128 stands for zero in the data rows.
Here is a table of points, one per row:
[153 135 110 161  86  76 143 169  50 177 111  95 163 103 169  88 154 158
  73 158  85 162  74 167 162 167  81 159 133 125 126  70 118 174 193  98
 142  94 175 122  25 211  89 107  70  62 118 114 100  79 135 129  80 136
  71 122 255 140 235  98 115 144 207 173]
[ 74  87 104 156 129  91 163 100 148  65 147 159 123 118 120 135 150  57
  96 198 179 152 158 153 163 158 166  82  95 132 139  46 171 140 134  61
 155 152 131 121 117  56 103 138 104 202  78 151 163 160 126  97  94  62
 196 165 142 193 189 122 106  78 132 113]
[117 102  78 132 140  82 218 117  67 152 112 111 124 135 183 107 128 154
 123  93 124 129 101  89 169 192 197 143 115 186 115 167 118 154 101 117
 171  77 136 182 175 160 193  78 129 115 142  68  92 145 171 217  96 152
 173  68 150 176 100  85 123 194 127 167]
[128 166 104  76  99  90  60 179 100 121 116 135 125 151 113  88   8 105
  93 139  77 124 178 149  87  65 156 143 119 132 178  93  88 180  61 186
 217  65 123 126  90  88 127 133 121  81 100 146  68 219 200 129 119 110
  90 115   0 152 118  85  75  64  50 139]
[133 185 129 117 159 115  51  54 162 170 144  71 155 117  70 171 108 117
 149  88 142  91  84 158  98  75  70  70  79 101 102 113  62 140 133 135
 114 123 143 144 166 154 159  99 173 136  13 121 141 194 137 173 102 147
  88 181 120 148 130  82 194 145 130 183]
[118 210 162 209 161 139 128 132 158  74  97 158  96 219  71 107  88  99
  87 143 161 149  63 163 139  89 104 149  89 127 128  99  98  72 126 208
 116  97 114 157 131  66 122  96 137 113 165 189 168  92 169  97 109 171
  97 141 159 161 125 160 155 148 170  71]
[109  55  52  76 156  82 140 178 137 136  82 213  85 115 154  78 126 124
 121 188  13 140 107 108 162 113 159 171 140  52  79 114  67 142 105 114
 185 147 158 106 148  92 134  77 184  96  96 103  63 144  70 118 178 148
  60 162 233 181 179 198 101 127  26 139]
[ 95 173  90 132 158 109 130  77 190 179 149  28 123 143 138  80 131 206
 120  96 150 103 203 114  78 177 139 188 130 169 106 178 130 190  93 139
  71 106  97  57  65 105 154 196 164 121 110  67 169 143 197  47 168 143
 150 139 117 124  76 128  93 133 110 112]
[ 96 117 145 208 176 215 112 127 195 176 154 181 120 159  97 144 141 156
 111 107 177 148 192 161 129  68 104 116 177 156 125 149  96  60  97 112
 170  93 100 164  95 172  76 104 145 202 215  40 123 134 158 130  63  68
 148 115  61  99  98 184 133 149 140 193]
[165  83 103  88 105 103 107 102  80  60  37  98  96 141 170 115 168 134
 104 129 114 113 108  90 116  92 109 116 110 125 104 238  89 183  94 145
 131 118 153 171 122 189 147 148 117 114 115 194 235 118 122 104 160  67
  97 100 131 170 185 108 119  97 195 180]
[ 85  89 130 134  94 108  93 152 102 153 122 121 135 132 142 131 126 164
 116 159 121 108 221  80 121   0 186 134 105 104 143 161 137 197  74 199
 121 112 158  90 213 163 186 108 138  96  96 198  74 163 136 124  77 127
 121 107 123 145  95 173  45 102 112  48]
[ 87 130 122 126 173 118 142  88 135 113 219  58 163 175 137 175 211 185
 158 175 148 205  98  97 117 218  44 125 147 158 168 146 100 158 198 146
 127 179 119 196  81 108  70 166 156 148 104 208 125 139 130 135 102 119
 124 112  97  62  38 120 153 187 157 135]
[120 205 147  94  78  86 111 164  93 196 113 115  67  61 149 173 142 238
 153  35 151  79 213  98 133 104 191 178 216 149 198 188 132 143  45 187
 133 147 115 167 141 102 204 130 112 166 172 196 114 186 135  89 106 184
  84 136  50 144 142 140 148  67 132 175]
[117  98  77 103 118 171 121 146 144 161  79 127 158 145 131 118  72  31
 125  97  91 168 122  88 107 159  80  82 111  97 202 179 108 129 135  70
 194 141 141  88 211 109 103  89 172 117  89 119 123  84  45  73 171 158
  88  70 214 145 100  79 145  90 221 113]
[ 88 142 109 187 187 157 183 103 171 110 104 147 116 138  73 223  60  73
 149  84 122 124 155 198 168 124  67  80 183  64 187 138 155 106 157 128
  32 147 146 110 136 166  72 182 115 105 143 180 160 189 217 138 208 108
 177 158  90 124 123 144 150 147  65 129]
[193 174 130 146 193  89 106 130 130 135 126 168 146 140 106  81  99  84
 115 169  57 112 138 143 127  98 168 134 162  41 136 152  97 102 189  90
  51 198 124  76 128  76 143 106 164 120  85 145 123 151 161 158 158  83
 204 127 113 133 136 103 119 157 246 123]
[163 154  68 132 121 130 124 144 134 143 137 185  62 137 130 223 127 147
  33 141  72  49 125 120 124 167 174 115  64 148 111 161 206 102 116 137
 133 181 154  99  97 141 120  88 108  96 153  83 114 115 118 146  99 174
 125  90  87 127 120 195  98  80 129  76]
[123  85 146 114 171 113 144 161 146 168  98  62 188 125 118 164 220  85
 179  86  64  97 100 158 116 137 118 162 125 183 213 107 176 130 134 172
 115  59 104 153 126 106 115 107 201 146 145 111 151  46 158 164 160 136
 129 108  85 131 172 106 116 137  85  98]
[ 98 128 132 168 137 220 127 122  77 127  77 152 169 120  85 119 104 192
 194 148 141 142  88 145 245 102 192 149 109 201  88 102 163 177 193  90
 107 132 161 179 101  78 144  96 157  93 118  77  93 109  33  87 115 125
 129  89 166  76 152 160 146  91 129 171]
[113 105 129 105 149 129 110 119 229  81 154  96 108 100 119 109 149 117
 135 140 130 164  96 189 126 127 136 100  94 122  82  52  47  55 183  78
  45 118 116 122 170 153 106 158 120  93 159 126  95  32 157  79  92 169
 159 166  98 182 114 134 182  76 164  90]
[173 133 173 183 128  89 191 126 139  77 107  73 125  69  87 122 180 137
 144 133 194 151 142  85 152 167  81 107  28 149 138  97 132  82 123 106
  76 121 106 161  78 124 111 102 147 164 248 134 134 138  57 161 199 112
 141 145 166  82 101  20 104 133 112 126]
[128 183 190 123  58 150 168  82 168 140 118 105 154 167 189 183 121  67
 169 123 139 133 121 148 165 113 143 140  72  46 104 158  52  63 189 133
 173 122 165  94 125  36  72 142 116 108 106 116 163  65  99 173 187  64
 111 148 108 151 144  96 138 149 148  77]
[160 110 119 159 117  91 117 164 113 133  94 183  98  69  49 103 157 159
 111 151 171  70 130  96  44  63 142 211 113  74 106  81 121 192 112  73
 160 150 131 140 130 136 119 141  65 137 157 163 159 183 146 126 104 115
 139  69  88 127  47 175 193 165  67  99]
[135 134 115 103 113 114 121 101 117 139 157 112 160 147  93 143 119 104
 109  99  92 105 193 133 121 134 180 132 153 139  66  93 153  70 114  84
 139 163 101  77 195 124  72  54  78 116  73 241 190  79 148  86 104 162
  97 125 106 130  89 122  87 187 106 148]
[141 138 154 121 148 153 115 185  98 143 154 158 146 102 116 109 142 111
 145  30 167 192 104  91 216 227 118  97  29 100 162  92 113  83 189 119
 127 132  85 124 139 255 137 222 198 141 108  99 189 124  44 115 126 122
 110 140 116  87 160 114 114 208 180 109]
[131  87  96 161  48 166 160 141 151 102 147 122 130  78  85 119 141  67
 120 200  72 170  29 148 154 113  86  84 138  61  74 128 173 130 111 112
 180 133  74 132 126  99 153 103  79 103 162  45 150  59 124  57  98 157
 175 185 141 129 137 121 196 195 119 127]
[124 112 171 130 143 179 191 126 120  98 166 120  54  94  68 206 116 160
 180 110 191 145 121 135 100 151  48 104 185 159  54 129 156  66 150 130
  89  20 126  47 112 105 153 169 104 183 146 124 139 115 110 200  67 175
 133 134  74  82 142 115 103  75 153 180]
[152 144 159  81  80 203 112  87 117  83 184  91  53 108 105 132 136 178
 127  45 145  55 165  89 107 146 144 153 177 197 152 130 128 166 219 116
 150  66  93 145 115 145 111  73  93 200 204 158  84 193 156 100 144 113
 199 173 156  79 153 196 107 151 118  89]
[161  69 126  98 108 149 141 118 169  63 197 141 167 116 140  63 114 174
 115 173 117 144 133  96 121 106 181 135 111 102  99 131 214  41  92 170
 168  79 179 156 108 160  85 171  92 173 109 137  87 170 128 142 168 206
 136  37 137 129 190 180 175 150 145 121]
[115 193 162  97  71 123 163  71  80 172 125 153 140 145 136 105 135 109
 134 165 104 212 148 160  98 186  61 114 152 118  64 120 217 135 116  95
 106 130 171 218 146 171 157 161 190  77 180 114  78 106  93 134 182 118
 108 139 173 145  82 141 106  96 188 123]
[162 146 113 131 168 154  98 174 109  68 205 153 145 156 185 163 133 130
 141 150 108 140  83  54 115 113  86 175 144 203 113 102 146  86 146  74
  89 160 149 170 158  75  94 199  91  57 138  61 126  78  41 135 111  84
 199 122 188 173 182  51  88 140 111 121]
[132 100 160 104 231 114 109 167  99 130 122 189 172  61 183 111  91  71
 127 159 154 131  81 162 152 167 123 200 113 187 144 225 167 191  79 176
 157 154 130  98 136 159  89 128 113 166 164 130 122  90  78 148 148 161
 134 216 151 139  98 106 135 136 117 168]
[115  63 113 152 125  97  99 160  46  97 148 111 134 164 236  80  89 172
 138 125 159  97 122 128  49 113 162  86 203 105  91  96 166 157 101 144
 101 111 150 168  94 146 144 121 173 128 161 121 137 164  61 143  96 141
  90 184 105  14 121 134 156 102 103  69]
[149 120 188  56  86  88 165  77 163 187 132  95 157  97 170 132 145  79
  84  58 255 123 139  97 198 130  90 128 169 144 167 103  81 100  73 196
  67 162 133 145  76 121 130 127 153 158  22  78 141 139 171 107 150 110
 186 153 138  69  54 160 146 104 107 103]
[148  89 147 112 124 137  81 150  75  89  50 117 143 141 139  54 148 173
 194 154  33  73  72  81 132 166 182 114 177 166 187 151 144 147  53 161
 152 130 184 101 126 155 177 115  88 178 106  74  78 175 133  87  85  64
   0  89 133 172  68 110 147  68  92 132]
[ 25 131 108 155  74 137  79 139  73  84  54 195 130 172 136 181 127 134
 131 170 125 115 130 109  94  91 129  91 128 152 129  55 104 108 131 122
 156 175  25  74 152 102 137 165 108 141 103 157 111  90 172 195 172 137
 183 127 142 159 137 160 167 128  89 154]
[188 156 141 171 134 176  93 159 188 195 139 142  71 144 106 107 163  84
 143 146 141  89 209 231  91 148 179  55 139 121  85 173  90 122 155 145
 138 157  89 118 161 118 177 180  31 135  98 138 138 149 160 169 139 154
 175 137 133  58 118 129 104 131  57 116]
[153 130 161  62 120 122 148  71 191 162 189 125 164 160 164 122  96 130
 118 101 173 158 118 153  71 100  88 139 131  70 198 146 149 190 152  94
 104 213 108  64 151 133 181  87 159  77 167 136 144 106 166 153 127  82
  48  71  98 126 213 131  79 132 126 176]
Along one direction, these points spread out more than along any other. For each point below, how far along it does it lie, from 0 to 99? 50 is the average, and the first point above lies past it. One standard deviation of the points above along it is 16.
[153 130 161  62 120 122 148  71 191 162 189 125 164 160 164 122  96 130
 118 101 173 158 118 153  71 100  88 139 131  70 198 146 149 190 152  94
 104 213 108  64 151 133 181  87 159  77 167 136 144 106 166 153 127  82
  48  71  98 126 213 131  79 132 126 176] 49
[141 138 154 121 148 153 115 185  98 143 154 158 146 102 116 109 142 111
 145  30 167 192 104  91 216 227 118  97  29 100 162  92 113  83 189 119
 127 132  85 124 139 255 137 222 198 141 108  99 189 124  44 115 126 122
 110 140 116  87 160 114 114 208 180 109] 76
[ 88 142 109 187 187 157 183 103 171 110 104 147 116 138  73 223  60  73
 149  84 122 124 155 198 168 124  67  80 183  64 187 138 155 106 157 128
  32 147 146 110 136 166  72 182 115 105 143 180 160 189 217 138 208 108
 177 158  90 124 123 144 150 147  65 129] 60
[128 166 104  76  99  90  60 179 100 121 116 135 125 151 113  88   8 105
  93 139  77 124 178 149  87  65 156 143 119 132 178  93  88 180  61 186
 217  65 123 126  90  88 127 133 121  81 100 146  68 219 200 129 119 110
  90 115   0 152 118  85  75  64  50 139] 13
[135 134 115 103 113 114 121 101 117 139 157 112 160 147  93 143 119 104
 109  99  92 105 193 133 121 134 180 132 153 139  66  93 153  70 114  84
 139 163 101  77 195 124  72  54  78 116  73 241 190  79 148  86 104 162
  97 125 106 130  89 122  87 187 106 148] 47
[ 25 131 108 155  74 137  79 139  73  84  54 195 130 172 136 181 127 134
 131 170 125 115 130 109  94  91 129  91 128 152 129  55 104 108 131 122
 156 175  25  74 152 102 137 165 108 141 103 157 111  90 172 195 172 137
 183 127 142 159 137 160 167 128  89 154] 48
[162 146 113 131 168 154  98 174 109  68 205 153 145 156 185 163 133 130
 141 150 108 140  83  54 115 113  86 175 144 203 113 102 146  86 146  74
  89 160 149 170 158  75  94 199  91  57 138  61 126  78  41 135 111  84
 199 122 188 173 182  51  88 140 111 121] 69
[165  83 103  88 105 103 107 102  80  60  37  98  96 141 170 115 168 134
 104 129 114 113 108  90 116  92 109 116 110 125 104 238  89 183  94 145
 131 118 153 171 122 189 147 148 117 114 115 194 235 118 122 104 160  67
  97 100 131 170 185 108 119  97 195 180] 42
[148  89 147 112 124 137  81 150  75  89  50 117 143 141 139  54 148 173
 194 154  33  73  72  81 132 166 182 114 177 166 187 151 144 147  53 161
 152 130 184 101 126 155 177 115  88 178 106  74  78 175 133  87  85  64
   0  89 133 172  68 110 147  68  92 132] 22
[131  87  96 161  48 166 160 141 151 102 147 122 130  78  85 119 141  67
 120 200  72 170  29 148 154 113  86  84 138  61  74 128 173 130 111 112
 180 133  74 132 126  99 153 103  79 103 162  45 150  59 124  57  98 157
 175 185 141 129 137 121 196 195 119 127] 68
[115 193 162  97  71 123 163  71  80 172 125 153 140 145 136 105 135 109
 134 165 104 212 148 160  98 186  61 114 152 118  64 120 217 135 116  95
 106 130 171 218 146 171 157 161 190  77 180 114  78 106  93 134 182 118
 108 139 173 145  82 141 106  96 188 123] 61
[ 85  89 130 134  94 108  93 152 102 153 122 121 135 132 142 131 126 164
 116 159 121 108 221  80 121   0 186 134 105 104 143 161 137 197  74 199
 121 112 158  90 213 163 186 108 138  96  96 198  74 163 136 124  77 127
 121 107 123 145  95 173  45 102 112  48] 16
[161  69 126  98 108 149 141 118 169  63 197 141 167 116 140  63 114 174
 115 173 117 144 133  96 121 106 181 135 111 102  99 131 214  41  92 170
 168  79 179 156 108 160  85 171  92 173 109 137  87 170 128 142 168 206
 136  37 137 129 190 180 175 150 145 121] 46
